rotation steps, each row followed by its count of steps:
The counts run from 0 to 431.
[182 153 122 161 124 189 105 126 105 126 117 116 159 165 156 127 136 145
 157  54 115  91 133 101 109 123 132 122 144 128 143 100 161 132 114  95
 158 118 131 149 129  72 108 132 127 128] -> 351
[136 137  89 122 176 124 105 106 129 139 120 127 163 135 114 128 114 149
 132 106 117  89 164 125  59  88 151  84 120 149 158 159 178 150 163 126
 170 102 154  97 128 115 147 150 134 111] -> 296
[141 150 100 182 123 184 138 107 121  93 158 156 160 133 106 138 107 140
 148 106 139  92 150 103 111 120 166  86 101 202 160 127 115 118 149 112
 151 129 131 147 115  82 148 124 136 136] -> 378
[170 103 108 123 128 162 109 120 124 126 170 186 173 128 135  99 111 165
 104 126 111  61 147  65 139 154 140 123 138 145 137 154 149  95 119 116
 107 138 115 124 108 113  99  74 112 120] -> 22
[181 123 121 110 164 146  83 137 119 157 112 133 137 158 163 119 124 145
 130  84  89  63 117 107  93 108 143 143 161 126 143 134 213 138 139 114
 148 117 154 136 126 122 128 129 137  98] -> 141
[167 114 100 143 159 118 121 137  91 140 168 178 115 126 131 142 132 148
 149 169 107  61 114 133  93 112 168 113  93 174 163 155 120 113 147 133
 171 135 132 170 146 114 142 146 134 139] -> 77
[159 127 110 119 154 185 111 101 124 129 150 152 140 160 143 114 124 151
 124  65 104  75 157  90  92 122 128 106 174 163 167 144 163 132 150 117
 145 152 148 111 109 107 131  97 134 106] -> 10
[176 120 135 160 116 194 108 119 126 125 134 169 178 125 130 107 124 139
 136  98 110  70 134  77 145 138 152 117 122 174 136 141 182 105 134 104
 110 141 134 139  86 120 140  88 114 109] -> 14
[156 139 107 113 161 144 113 136 116 160 139 138 129 151 117 151 127 142
 143 108 109  67 125 125  57  87 164 119 136 155 160 158 183 145 170 132
 174 114 160 148 123 117 172 151 146 115] -> 298
[174 131 139 172 137 163  90  96 150 141 141 168 141 133 149 130 169 158
 122 112 133  69 137  95 107 167 150 120 151 173 153 143 132 132  88 127
 151 136 106 144 126 114  87  95  92 123] -> 395
[155 135 120 144 107 145 105  96 137 143 149 161 196 120  88 141 115 159
 115 107 139  96 171  89 109 144 158 112 166 177 152 129 169 138 145 114
 120 119 148 115 104 100 144  94 129  96] -> 172
[179 108 109 132 125 144  98 108 128 144 169 186 159 126 128 125 135 165
 100 125 106  54 133  56 126 153 130 130 142 150 153 143 138 102 104 124
 110 135 109 133 113 117  98  91 108 113] -> 23
[135 144 117 175 140 143 105 113 127 104 163 145 160 114 105 148 119 151
 142 153 166  87 158 125 100 128 182  79  76 181 134 162 104 119 130 133
 167  98 113 158 130  97 132 132 104 159] -> 248
[142 120 131 123 174 113  93 118  80 138 180 165 171 132 153 130  92 155
 139 145 129 102 154 158 106 154 173  79 107 158 142 165 137 125 162 130
 173 122 157 126 139 114  99 105 141 140] -> 419
[140 139  98 153 169 135 124 104 123 131 149 148 116 139 119 143 142 147
 146 134 133  78 146 134  53  97 153  93 116 180 168 164 114 147 153 131
 191 122 123 148 146 110 144 157 123 135] -> 83
[144 129  66 108 153 135 104 124 128 101 161 142 168 149 109 116  73 141
 120 114 119  68 160  70 113  89 148 110 107 127 137 142 152 108 149 102
 132 105 131 116 124  86 141 129 152 130] -> 158
[167 134 112 126 132 176  89 100 122 115 148 130 173 153 153 103 114 171
 106  74 146  82 165  85 114 141 135 119 169 114 137 133 151 115 114 105
 140 126 127 112 116  86  82  83 109 122] -> 185
[192 133 149 154  99 177  93 127 130 156 141 151 163 135 119 153 153 158
 126  88 137  78 129  81 120 152 153 145 165 154 140 119 169 124 103 114
 128 129 131 169 106  95 121 100 117 115] -> 181
[139 130  90 141 146 172 134  97 122 103 176 161 157 152 134 114  90 154
 131 106 138  96 179 115  99 125 161  84 144 191 170 152 123 124 156 112
 154 139 146 117 118  93 147  99 137 124] -> 380
[169 108  84 119 142 101  91 118 135 148 133 177 177 125 118 123 113 140
 109 126  81  53 129  48 117 121 139 131 120 142 155 120 176 120 119 114
 112 103 121 111 124 109 125 143 135 103] -> 153
[154 143  83 147 170 116  89 135 105 127 128 120 149 138 110 152 121 138
 156 127 114  81 121 113  81  88 149  90  63 132 136 137 144 138 139 124
 181  85 127 152 143  95 133 178 139 147] -> 286
[169 150 137 169 107 197  90 115 133 113 128 127 184 142 126 118 128 152
 132  78 147  93 156  87 137 141 157 106 133 138 111 130 157 117 103 102
 133 113 123 150 102  85 110 102  99 131] -> 183
[189 123 121 118 130 167  87 135 105 139 166 147 139 166 163 134 128 162
 114  96 127  64 128  81 119 140 139 147 174 111 139 125 144 112 111 112
 143 142 126 161 127  87  85  92 119 132] -> 187
[133 136  99 136 161  92  66 119 128 112 136 122 186 123 109 135 103 159
 124 129 146 101 161 119  94 118 174  88  92 126 117 144 147 134 133 113
 169  68 134 120 147  90 107 149 124 142] -> 119
[157 127 115 167 141 116  98 117 132 137 174 182 136 110 103 168 151 161
 127 173 141  72 128 112 100 140 174 111  99 179 153 156 100 128 118 149
 160 110 111 161 144 110 124 129 109 144] -> 246
[183 125 129 143 169 174 101 131  81 140 142 144 123 155 191 110 153 160
 148 101 111  72 122 144  94 139 140 116 145 133 147 144 141 120 131 127
 186 149 131 163 133 104  81 108 107 134] -> 57
[167 121 124 161 129 179 105 106 142 125 129 170 186 122 129  99 131 151
 128  93 110  70 155  71 136 149 141 103 129 165 139 139 169 114 125 110
 111 137 121 114  98 117 128  87 101 108] -> 15
[152 123 131 146 118 151 110 129  72 126 197 167 180 125 115 146  93 167
 143 141 154 100 156 133 126 153 174 103 115 163 130 146 132 102 155 111
 154 137 146 164 123  93 118  90 133 152] -> 40
[159 141 122 145 112 155 106  85 140 147 150 154 182 128  86 163 143 164
 113  89 148  88 161  82  89 146 150 118 168 177 161 123 159 149 134 122
 138 120 135 123 106  94 136 109 126  97] -> 173
[172 128 101 132 124 156  96 139  74 108 176 151 164 154 152 114  85 156
 137 117 124  84 134  93 147 134 151 114 111 107 127 124 123  96 125  97
 144 121 129 159 130  66  85 109 138 160] -> 196
[174 131 104 148 129 133  81  96 118 128 144 149 187 128 143 120 129 168
 112  95 118  91 149  65 129 161 129 103 140 126 146 111 132 123  94 108
 134 118 101 124 133  77  56 103 112 127] -> 192
[142 146 132 154 167 139  84  86 134 145 135 126 144 138 132 150 158 165
 138 114 157  99 165 153  56 133 160  98 145 162 146 166 137 148 130 139
 195 113 133 139 138 122 106 122 105 131] -> 258
[187 122 126 129 150 147  84 150 113 161 112 140 138 151 157 132 132 130
 142  94  85  57 100 104 101 107 148 156 139 129 133 133 210 131 130 112
 144 116 151 158 124 125 138 134 133 105] -> 142
[163 142 112 120 110 174 116 136 114 133 175 157 149 157  89 168  99 143
 136 108 146  76 138 100 105 110 171 141 143 162 141 139 165 117 156 108
 136 127 163 165 116  85 167 109 151 129] -> 169
